In the data rows, the value 500 means zero.
Here are some points:
Array([516., 440., 535., 452., 537., 497., 461., 467., 451., 487., 444., 470.])
Array([529., 582., 355., 725., 717., 376., 495., 442., 449., 415., 543., 545.])
Array([484., 630., 535., 397., 564., 691., 512., 499., 609., 673., 538., 417.])
Array([815., 646., 561., 743., 849., 553., 513., 535., 446., 295., 643., 428.])
Array([423., 645., 537., 436., 461., 468., 470., 508., 616., 332., 62., 248.])
Array([426., 625., 462., 331., 562., 624., 285., 318., 604., 528., 473., 410.])
Array([516., 565., 422., 499., 669., 572., 414., 433., 491., 510., 511., 466.])
Array([663., 427., 785., 531., 481., 766., 577., 517., 503., 628., 646., 513.])
Array([491., 684., 219., 581., 689., 514., 394., 317., 305., 529., 525., 557.])
Array([547., 527., 484., 385., 388., 609., 586., 556., 585., 522., 471., 428.])
Array([409., 306., 338., 471., 609., 319., 279., 327., 342., 455., 302., 500.])
Array([546., 451., 636., 581., 458., 500., 615., 487., 512., 534., 630., 515.])
Array([757., 476., 611., 583., 611., 601., 546., 443., 584., 433., 475., 240.])
Array([533., 480., 459., 674., 528., 424., 519., 505., 432., 472., 615., 503.])
Array([334., 316., 218., 300., 532., 128., 356., 417., 296., 460., 326., 454.])
Array([469., 499., 549., 424., 123., 399., 672., 567., 484., 476., 409., 628.])
Array([422., 360., 468., 388., 588., 383., 638., 555., 389., 558., 701., 587.])
Array([489., 616., 512., 593., 376., 584., 557., 445., 582., 516., 520., 576.])
Array([452., 588., 447., 469., 464., 411., 473., 498., 551., 407., 261., 410.])
Array([410., 305., 499., 357., 615., 271., 731., 671., 394., 592., 838., 677.])
Array([394., 561., 576., 423., 488., 621., 321., 510., 559., 527., 404., 575.])
Array([898., 695., 545., 793., 999., 715., 425., 639., 437., 334., 711., 381.])
Array([479., 432., 419., 567., 465., 453., 558., 449., 531., 506., 453., 512.])
Array([533., 510., 606., 390., 277., 610., 519., 380., 565., 588., 466., 509.])
Array([371., 523., 387., 431., 271., 333., 641., 586., 655., 459., 337., 590.])
Array([592., 324., 773., 711., 423., 493., 711., 488., 470., 565., 674., 546.])
Array([482., 610., 472., 415., 582., 655., 463., 511., 538., 620., 525., 392.])
Array([490., 632., 421., 491., 476., 535., 419., 501., 578., 513., 426., 507.])
Array([642., 463., 636., 586., 530., 731., 548., 515., 427., 550., 598., 476.])
Array([999., 703., 731., 957., 999., 779., 458., 630., 431., 255., 817., 265.])
Array([497., 611., 438., 454., 460., 550., 353., 466., 609., 524., 435., 440.])
Array([708., 457., 731., 638., 499., 884., 556., 522., 466., 591., 664., 459.])
Array([600., 446., 518., 690., 549., 486., 572., 625., 489., 531., 687., 572.])
Array([582., 485., 611., 668., 331., 427., 624., 460., 651., 663., 683., 553.])
Array([530., 394., 518., 666., 445., 369., 532., 494., 406., 493., 677., 506.])
Array([452., 530., 477., 484., 299., 384., 508., 482., 425., 478., 402., 619.])
Array([505., 444., 597., 521., 635., 409., 588., 543., 398., 413., 608., 543.])
Then 16 other points, each followed by its number:
Array([520., 542., 482., 565., 584., 554., 453., 525., 512., 496., 584., 524.]) 0
Array([478., 501., 531., 470., 346., 461., 548., 526., 462., 508., 499., 654.]) 1
Array([662., 398., 650., 629., 368., 523., 627., 472., 559., 618., 670., 601.]) 2
Array([514., 595., 437., 516., 524., 540., 451., 448., 473., 505., 424., 382.]) 3
Array([545., 405., 558., 680., 536., 447., 549., 543., 423., 469., 614., 489.]) 4
Array([568., 465., 579., 607., 513., 479., 502., 538., 497., 506., 556., 515.]) 5
Array([473., 577., 512., 388., 513., 654., 473., 506., 587., 644., 538., 414.]) 6
Array([362., 532., 508., 619., 539., 298., 585., 540., 656., 376., 391., 408.]) 7
Array([431., 311., 579., 561., 462., 266., 700., 609., 621., 466., 602., 619.]) 8
Array([638., 418., 488., 124., 707., 936., 422., 568., 600., 684., 811., 411.]) 9
Array([314., 332., 778., 383., 229., 266., 385., 623., 447., 362., 169., 547.]) 10
Array([525., 612., 474., 519., 533., 577., 370., 520., 616., 497., 440., 471.]) 11
Array([418., 635., 503., 475., 449., 393., 508., 521., 575., 326., 164., 320.]) 12
Array([486., 497., 704., 610., 209., 493., 683., 458., 554., 567., 493., 596.]) 13
Array([577., 336., 556., 294., 389., 507., 625., 524., 389., 527., 560., 559.]) 14
Array([596., 434., 598., 372., 595., 776., 482., 543., 525., 611., 697., 492.]) 15
Which two of these numbered points are nearest to each point below by angle, seen from the average point of the first points? Their numbers follow each, nearest first.
Array([531., 386., 511., 663., 506., 426., 604., 538., 438., 493., 596., 450.]) > 4 5
Array([546., 554., 451., 517., 537., 573., 475., 425., 424., 534., 461., 452.]) > 3 6
Array([515., 125., 570., 137., 278., 367., 780., 569., 266., 664., 684., 598.]) > 14 1
Array([607., 423., 644., 707., 519., 494., 532., 595., 468., 466., 599., 578.]) > 5 4
Array([556., 444., 588., 599., 522., 537., 519., 549., 504., 524., 605., 548.]) > 5 2
Array([482., 599., 488., 424., 519., 662., 483., 466., 564., 676., 537., 373.]) > 6 9
Array([650., 471., 617., 561., 488., 738., 536., 534., 458., 548., 597., 487.]) > 15 9
Array([580., 391., 546., 381., 434., 445., 635., 541., 434., 520., 559., 555.]) > 14 1
Array([488., 519., 512., 493., 395., 481., 543., 485., 471., 488., 453., 546.]) > 1 10
Array([448., 649., 223., 515., 570., 429., 437., 401., 344., 437., 451., 483.]) > 3 12
Array([286., 265., 816., 275., 278., 278., 275., 490., 525., 401., 86., 431.]) > 10 12
Array([577., 255., 583., 144., 307., 421., 732., 608., 343., 515., 591., 579.]) > 14 1
Array([436., 566., 523., 426., 0., 223., 624., 561., 454., 385., 299., 771.]) > 1 10
Array([447., 559., 457., 572., 616., 561., 461., 526., 543., 473., 577., 524.]) > 0 11
Array([543., 584., 396., 713., 683., 448., 420., 435., 431., 450., 547., 525.]) > 0 4
Array([412., 520., 422., 429., 373., 424., 546., 526., 606., 515., 451., 585.]) > 1 10
Now 16 new points, numbered from 0 again:
Array([444., 627., 436., 442., 586., 614., 477., 508., 549., 608., 506., 405.]) 0
Array([598., 361., 578., 872., 563., 440., 612., 478., 366., 452., 775., 491.]) 1
Array([530., 697., 263., 882., 843., 398., 484., 343., 344., 397., 643., 587.]) 2
Array([459., 444., 440., 538., 437., 453., 580., 420., 534., 543., 459., 555.]) 3
Array([274., 433., 453., 272., 400., 426., 447., 498., 585., 640., 384., 514.]) 4
Array([496., 438., 547., 447., 638., 343., 573., 614., 407., 317., 579., 475.]) 5
Array([527., 761., 384., 575., 400., 538., 456., 572., 660., 305., 162., 389.]) 6
Array([346., 481., 414., 424., 301., 307., 646., 563., 628., 453., 380., 602.]) 7
Array([477., 551., 354., 493., 545., 494., 345., 471., 422., 498., 433., 586.]) 8
Array([467., 465., 560., 611., 521., 351., 688., 646., 628., 433., 560., 597.]) 9
Array([555., 305., 474., 699., 524., 399., 532., 455., 340., 594., 754., 443.]) 10
Array([515., 688., 469., 501., 540., 635., 320., 498., 594., 488., 369., 466.]) 11
Array([398., 622., 536., 441., 441., 350., 502., 575., 597., 173., 0., 136.]) 12
Array([492., 554., 423., 505., 494., 513., 497., 472., 466., 573., 449., 414.]) 13
Array([630., 419., 723., 729., 757., 680., 562., 852., 607., 411., 709., 408.]) 14
Array([370., 476., 552., 526., 501., 377., 603., 589., 565., 517., 430., 601.]) 15
The same question for these:
Array([511., 503., 529., 493., 544., 416., 519., 526., 442., 415., 535., 512.]) > 5 9
Array([573., 495., 573., 563., 690., 622., 428., 700., 574., 469., 560., 380.]) > 14 11
Array([442., 900., 320., 420., 471., 674., 149., 477., 575., 483., 236., 479.]) > 11 6
Array([472., 583., 454., 450., 521., 430., 473., 517., 582., 352., 225., 327.]) > 12 6
Array([517., 604., 403., 688., 650., 424., 485., 480., 452., 446., 530., 591.]) > 2 8
Array([511., 578., 313., 501., 664., 522., 256., 413., 510., 486., 465., 512.]) > 8 11
Array([480., 544., 447., 524., 564., 463., 549., 509., 429., 454., 508., 458.]) > 5 2
Array([538., 651., 302., 640., 613., 407., 434., 482., 700., 391., 348., 468.]) > 6 11
Array([360., 513., 399., 420., 295., 362., 556., 574., 663., 495., 370., 610.]) > 7 4
Array([511., 457., 582., 640., 486., 375., 704., 629., 625., 496., 587., 611.]) > 9 15
Array([638., 414., 610., 847., 581., 445., 529., 647., 436., 472., 679., 524.]) > 1 14
Array([541., 562., 412., 725., 698., 377., 522., 421., 479., 440., 573., 538.]) > 2 1
Array([471., 470., 460., 567., 466., 478., 564., 473., 524., 509., 464., 525.]) > 3 7
Array([355., 493., 508., 565., 472., 353., 628., 583., 584., 501., 458., 633.]) > 15 7
Array([497., 444., 520., 505., 560., 467., 647., 581., 492., 508., 623., 583.]) > 9 15
Array([539., 432., 543., 460., 536., 543., 471., 483., 474., 501., 496., 477.]) > 4 8
